Where one turn sends some rows of the set: a few examples, then the rows asked
ded: [-1.50  0.95 -0.91  0.65 -1.99  1.64 -2.19 -0.37  2.55 -0.49 -0.18 -1.13
  4.89 -1.03 -0.33]
remu: [-3.24  1.38  1.03  1.66 -1.17 -0.09  0.93  0.58 -1.21 -1.40 -0.86 -3.47
  0.58  0.36 -2.35]
peri: [-1.83  0.97  0.17  0.92 -2.75  1.14 -2.57 -0.24  2.77 -0.26 -0.82 -0.59
  4.61 -0.96 -0.53]
pek: [ 0.29 -2.04  0.99  2.29 -1.76  1.81 -1.62  1.37 -3.22  0.20 -0.72 -2.46
  2.19 -0.02  0.79]
vesam: [-0.64  3.07  0.22  2.22 -2.78  1.65 -1.27  1.05  1.20 -1.22  1.86  0.02
  1.65 -2.16  3.78]
rusas: [-2.24  0.51 -0.19  1.06 -1.88  1.91 -2.07  0.06  2.73  0.12 -1.58 -0.70
  4.83 -1.65  0.45]
reded: [-0.77  3.35  0.69  2.09 -3.16  2.10 -2.31  0.70  1.13 -1.39  1.15  0.25
  1.38 -2.43  3.15]
Moset: [-0.19  0.78  0.57  3.59 -3.82  2.72  0.00  1.54 -2.54 -1.17  0.62 -0.82
 -1.38 -2.59  1.16]
keke: [-1.67  0.37 -0.45  1.82 -2.49  1.80 -2.78 -0.17  2.63  0.37 -1.81 -1.19
  4.63 -0.91 -0.91]
Gafu: [-3.82  1.29  1.60  2.45 -1.55  0.28  0.76  0.42 -0.69 -1.05 -1.44 -3.30
 -0.21  0.40 -2.16]
pozus: [ 0.47 -2.34  1.67  2.68 -1.77  2.07 -0.70  1.01 -2.71  0.03 -1.18 -2.21
  2.50  0.01  0.94]
mobor: [-2.14  0.65 -2.93  5.21 -0.35  2.53 -1.09 -1.31  0.38  1.05 -1.68 -0.70
  1.10 -0.85 -0.95]
nal: [-3.19  0.76  1.66  2.68 -1.68  0.30  1.09 -0.11 -0.97 -1.73 -2.14 -3.52
  0.25  0.50 -1.85]
seza: [-4.21  0.68  0.94  2.24 -1.41 -0.03  0.83  0.76 -1.00 -1.27 -2.14 -3.75
  0.88  0.26 -1.13]
lub: [-2.89  0.23 -2.17  5.06  0.04  1.79 -0.60 -1.29  0.04  0.66 -2.50 -0.64
  0.42 -0.21 -1.14]
Talog: [ 0.22  1.01  1.83  3.67 -3.25 -3.05  0.30  0.08 -0.43  0.28  1.84 -1.21
  1.14 -1.71  2.00]
dage: [-2.27  4.92  0.56  4.30 -1.65 -0.20 -0.61  1.14 -0.64 -1.29  0.49 -2.88
  0.57 -1.60  1.56]
vufa: [-1.90  4.60 -0.80  4.34 -2.05 -0.39 -0.07  1.03 -0.36 -1.32  1.00 -3.04
  0.69 -1.59  1.56]
Poro: [-0.33 -1.49  2.30  2.10 -1.18 -0.44  0.09 -2.31  1.49  0.72 -0.51  1.12
  1.04  0.43  1.48]
vek: [-0.62  2.75 -1.70  4.16 -4.15  0.54 -0.01 -0.19  0.55  0.63  1.26  0.56
  0.53 -3.75 -0.34]
Mufom: [-0.32  1.73  1.60  4.15 -2.95 -2.59 -0.05  0.08 -0.56  0.90  2.22 -0.93
  1.05 -1.79  2.42]
megi: [-1.05  2.04 -1.66  4.93 -4.37  0.23  0.10 -0.84  1.11  0.45  0.70  0.62
  0.43 -3.57 -0.66]
Leda: [-3.48  0.06  2.10  1.87 -1.68  0.66  0.17  0.54 -0.78 -1.04 -1.92 -3.79
  0.59  0.00 -1.93]
mabo: [-1.07 -1.69  1.45  1.51 -1.75 -1.58 -0.15 -1.77  1.42  0.96 -0.61  0.61
  0.83  0.69  1.73]
kidur: [-2.12  4.50 -0.02  4.58 -1.66 -0.20 -0.37  1.36 -0.33 -1.77  0.03 -3.32
  1.25 -1.57  1.16]
sepa: [-0.77 -1.19  1.73  1.38 -1.03 -0.91  0.54 -1.43  1.47  1.10  0.77  1.38
  0.77  0.61  0.93]
vomar: [-1.80  0.66  0.05  1.61 -2.78  1.55 -1.79 -0.78  2.89 -0.83 -1.47 -0.71
  5.00 -0.95 -0.30]
leput: [-1.89 -1.64  2.18  1.47 -0.95 -0.52 -0.52 -2.08  1.93  0.65 -0.48  0.85
  1.13  0.09  1.14]
Valot: [ 0.67 -2.19  0.45  2.13 -1.29  2.49 -0.87  1.33 -2.67  0.46  0.13 -2.41
  1.81  0.20  1.14]
Vutet: [-1.16  2.21 -1.71  5.34 -4.53  0.22 -0.35 -0.54  0.26  0.86  1.18  0.19
  0.59 -3.51 -0.15]
lud: [-1.99  0.71 -2.84  4.94 -0.42  2.72  0.11 -0.85  0.65  1.16 -1.09 -0.46
  0.63 -0.31 -1.41]
totus: [-0.57  1.69  0.38  3.13 -3.77  2.48  0.32  2.07 -2.36 -0.86  1.33 -0.79
 -0.86 -2.71  1.37]
bobut: [ 0.57  1.67  0.88  3.29 -3.31 -2.48  0.27  0.09 -0.87  0.49  2.26 -1.18
  0.68 -2.07  2.03]
Tegi: [ 0.50 -2.64  0.98  2.73 -1.39  1.48 -1.71  0.95 -2.43  0.86 -1.36 -1.65
  1.84  0.63  1.06]
Bedus: [-0.25  2.66  0.54  2.33 -2.57  2.17 -2.18  0.82  1.38 -1.53  0.93  0.37
  1.98 -2.30  3.59]
zut: [ 0.48 -2.18  1.25  2.02 -1.37  2.38 -0.92  1.40 -2.52  1.14 -1.59 -2.12
  1.29 -0.56  0.92]
dafi: [-1.77  0.69 -2.79  4.54 -1.08  1.91 -0.61 -1.32  0.78  1.47 -2.78 -0.68
  0.28 -0.69 -1.53]
zer: [-0.36  1.07  0.43  3.28 -4.58  2.41 -0.58  1.38 -2.56 -0.83  1.18 -0.91
 -0.91 -2.69  1.32]
fanel: [-1.74  0.76 -2.13  5.56 -0.49  2.74 -0.23 -1.39  0.37  0.66 -2.50 -0.74
  1.30 -0.69 -1.37]
rus: [-0.99 -1.67  2.14  2.01 -0.88 -0.49 -0.13 -1.88  1.26  1.33  0.37  1.00
  0.39  0.36  1.76]

keke turns into leput
pozus turns into nal
Vutet turns into reded
Where do these go?
Valot turns into remu
peri turns into rus
Moset turns into kidur
zut turns into seza
bobut turns into totus

Where one turn sends some rows of the set: a few examples, then the rows asked
Gibo: [-1.07 -1.12 -1.69  2.28  1.12 -2.21 -0.98 -1.12  1.20 -2.09  0.15 -0.52
  0.30 -3.64  2.67  1.54 -0.50  1.38 -2.46  1.93 -0.79 -0.10  1.18 -0.67
 -1.16  0.72  1.79 -1.23]
fim: [-0.78 -0.80 -0.64  3.31  0.15 -1.69  0.66 -2.94 -0.49 -0.92  1.07 -0.56
  0.69 -1.34  2.46 -1.55 -1.87  1.19  0.27 -1.42 -4.02  1.58 -0.47  1.34
  0.97  1.47  2.32 -0.94]
kamud: [ 1.58 -0.10  2.09  2.09  0.37 -4.00 -1.00 -0.42 -0.93 -0.16  0.87  1.13
  1.40 -0.19 -3.08  0.27  1.40 -1.55  0.85  1.51 -2.51 -0.94 -0.38 -0.27
  2.67  2.35  0.18  1.51]
kurot: [ 0.03  0.78 -2.15 -0.76  2.21  1.57  0.24  0.11 -0.48 -1.50 -1.91  0.39
 -0.16 -0.87 -3.01  1.37  2.43  2.06 -1.04  2.21  2.55 -0.62 -0.19 -0.33
 -0.36 -0.02 -0.31 -0.93]
Putu: [-0.14  1.61 -1.84  0.88 -0.14  2.36  0.33 -3.59 -0.89 -0.52 -1.16  0.11
 -0.08  1.43  1.16  0.38  1.92 -0.12  2.89  0.99 -1.81 -0.82 -3.16 -1.02
  2.15  2.79  0.40 -1.22]
viba: [ 1.21 -0.25 -2.43 -0.10  2.60  0.14  0.15 -1.08  2.05 -2.01 -0.14  0.06
  0.18 -0.42  1.13  2.40  1.91  2.00 -2.19  1.66  2.01  0.35 -0.43 -0.19
  0.25  2.11 -0.75  2.14]
pegen: [ 1.20 -0.48  1.97  1.35  1.19 -4.18 -2.89  0.12 -1.60 -0.21  1.02  0.51
  0.72 -1.66 -2.12  0.04  2.38 -0.37  1.10  2.29 -1.14 -1.03  0.22 -0.66
  1.52  1.61 -0.41  1.51]
Mikap: [-0.94 -0.80 -0.20  1.49  0.61 -1.28 -4.23 -0.20 -0.67 -0.72  0.56  0.06
  2.33 -1.19  1.12 -1.03  0.28  0.11 -3.61  1.18  1.59 -0.93  2.47  0.03
 -0.51  0.37  2.18 -1.23]
kora: [ 0.06  1.46 -1.59  0.96  2.37  0.54  0.86 -0.59  0.82  0.00  1.68  0.54
 -0.34 -0.14 -2.14  0.07  3.48  2.68  1.12  1.67  2.72  0.17 -1.11  1.29
 -1.82  0.81 -1.05  0.40]
nav: [-0.75  0.54 -1.01  2.84  0.55 -3.59  1.02 -2.13  1.76  0.60  0.15  1.83
  2.98 -0.78 -0.78 -2.40 -2.82  0.46  0.70 -0.30 -1.58 -0.71  0.94  1.51
 -1.15  1.14  2.63 -2.09]
kiv: [-0.68 -1.18 -1.64  1.71  0.69 -0.86 -3.23  0.02  1.17 -1.88 -1.99  2.51
  0.69 -1.87  1.03 -0.56 -1.71  2.71 -1.48  2.42  1.62 -1.37  1.76  0.44
  0.11 -0.99  1.12 -1.10]
dez: [-0.65 -0.49 -0.83  3.61 -2.30 -1.00  1.00 -1.88  0.77 -1.41 -1.32  1.47
  1.09  0.23  0.37 -1.19 -3.39  0.45  0.16  0.68 -2.86 -1.19  0.90  1.56
  1.24 -0.70  2.62 -1.87]
malu: [-0.77 -0.05 -0.32  2.83 -0.90 -1.67 -1.00 -3.46  0.23 -0.35  0.26  0.43
  2.97  0.35  0.28 -2.31 -1.45 -2.67 -1.42 -0.61 -2.17 -0.77  1.34  1.76
  1.98  1.64  3.33 -1.31]
fedof: [ 0.50  1.56 -2.24 -0.64  1.81  1.30  1.80 -3.39 -0.36 -0.51 -2.35  0.76
  0.70  1.02 -2.72 -1.86  1.12  0.24  2.72 -0.23  0.10  0.40 -2.05  1.72
  2.28  2.06 -0.16  0.29]
Danas: [ 0.91 -1.26 -1.26  0.18  1.35  0.37 -2.42 -0.92 -0.11 -0.45 -1.46  1.44
  1.43 -0.82  0.94  0.45 -0.73  3.16 -1.33  0.00 -1.14 -1.83  3.27 -2.52
  1.44 -0.70  2.07 -2.16]
bevi: [-0.79  0.00 -0.95  1.75  2.21 -2.31 -1.66  0.64  1.21  0.30  0.86  1.44
  1.91 -2.06 -0.43 -1.03  0.04  3.10 -0.84  1.41  2.39 -0.31  1.73 -0.18
 -2.86 -0.03  1.25 -1.55]
vukas: [ 1.51  0.07 -1.46  0.92  1.61  0.67  1.81 -2.85  0.38 -0.81  0.79 -0.01
  0.58  1.92  0.86 -0.69  0.55  1.80  0.51 -1.63 -1.23  1.99 -2.07  1.82
  2.46  2.92 -0.29  2.44]
Tadub: [ 0.18  0.34 -1.02 -0.03  1.22  1.66 -2.30 -1.28 -1.01 -1.08  1.45 -1.23
 -0.28  0.24 -0.46  0.20  4.48  0.42 -1.62  1.69  2.76 -0.69  0.31  1.34
  0.26  0.59 -0.55  1.17]
vitu: [ 1.24 -0.55  2.16  1.78  0.85 -4.70 -2.60  0.23 -1.65 -0.19  0.63  1.19
  1.57 -1.04 -2.40 -0.28  0.77 -0.67  0.40  1.50 -2.15 -1.17  0.08 -0.28
  1.90  1.92  0.21  1.04]
Mabu: [ 0.17  0.86 -1.02  2.77 -2.13  1.94  2.53 -2.70  0.54 -0.85 -0.05  0.07
 -0.35  2.51  0.05 -1.25  0.74  0.50  3.28  0.82 -0.81  0.68 -1.76  1.53
  2.10  0.61  0.39  0.82]
peli: [-1.15  0.46 -0.58  1.96 -0.27 -1.17  0.99 -2.99 -0.40  0.46 -1.80  0.17
  2.67 -0.51 -0.35 -3.68 -1.85 -0.34  2.88 -0.85 -1.86  1.29  0.43 -0.33
  1.26  1.22  3.05 -2.21]
Kebid: [ 0.13  0.10 -1.86  0.47  2.70  3.25 -2.88 -1.39 -0.90 -0.65 -0.53  1.70
 -0.85 -0.75  0.31  0.88  3.03  3.03  0.42  1.01  0.59 -0.34 -0.76 -1.74
  2.24  0.95 -0.02 -1.35]
Bolaf: [ 0.08  1.99 -1.66  2.05  0.58 -0.71  3.54 -3.35  1.33  0.29  1.03  0.85
  0.73  1.10 -2.45 -1.29  0.72  0.01  2.68 -0.13 -1.24 -0.30 -1.95  2.97
 -0.10  1.92  0.36 -0.15]
fide: [ 0.38  1.16 -1.19  1.26 -0.29  1.26  0.93 -4.48 -0.04 -0.69  1.14 -0.79
  0.32  1.74 -1.34 -1.11  2.70 -2.33  0.54 -0.12 -1.01 -0.51 -0.80  3.08
  2.73  1.90  0.58  1.05]
tes: [-1.55 -0.30 -0.46  1.78  0.19 -0.93 -0.51  0.53 -0.53 -0.48 -1.37 -0.19
  1.83 -2.44 -0.58 -0.49 -0.46  1.44 -0.94  1.59  0.63  0.24  2.34 -2.50
 -1.35 -0.90  2.95 -3.38]
Gar: [ 1.52 -0.02  1.87  1.70  0.75 -3.50 -1.27 -0.54 -0.82 -0.26  1.21  0.42
  0.52 -0.83 -2.83  0.62  2.99 -1.22  1.50  2.27 -1.44 -0.79 -0.25 -0.65
  2.25  1.96 -0.47  2.01]
zod: [ 0.62  0.26 -1.31  0.62 -1.48 -0.52  0.79 -3.08 -0.16 -0.21 -2.12 -0.16
  2.20  1.34  1.79 -0.12 -1.82  0.00  1.18 -0.01 -3.54 -2.31  0.85 -1.81
  1.30  1.12  2.47 -1.95]
puro: [ 0.09  0.20 -1.77  0.90  0.93  2.13 -1.65 -0.78  0.93 -1.28 -0.72  1.05
 -0.72  0.42  0.73 -0.63  2.45  2.73  1.63  2.62  3.67  0.54 -0.87  0.39
  0.98  0.28 -1.13  1.61]

Mabu turns into dez
Gibo turns into viba
Bolaf turns into nav
Where do these go?
malu turns into Mikap
pegen turns into Gar
Danas turns into Kebid
peli turns into tes

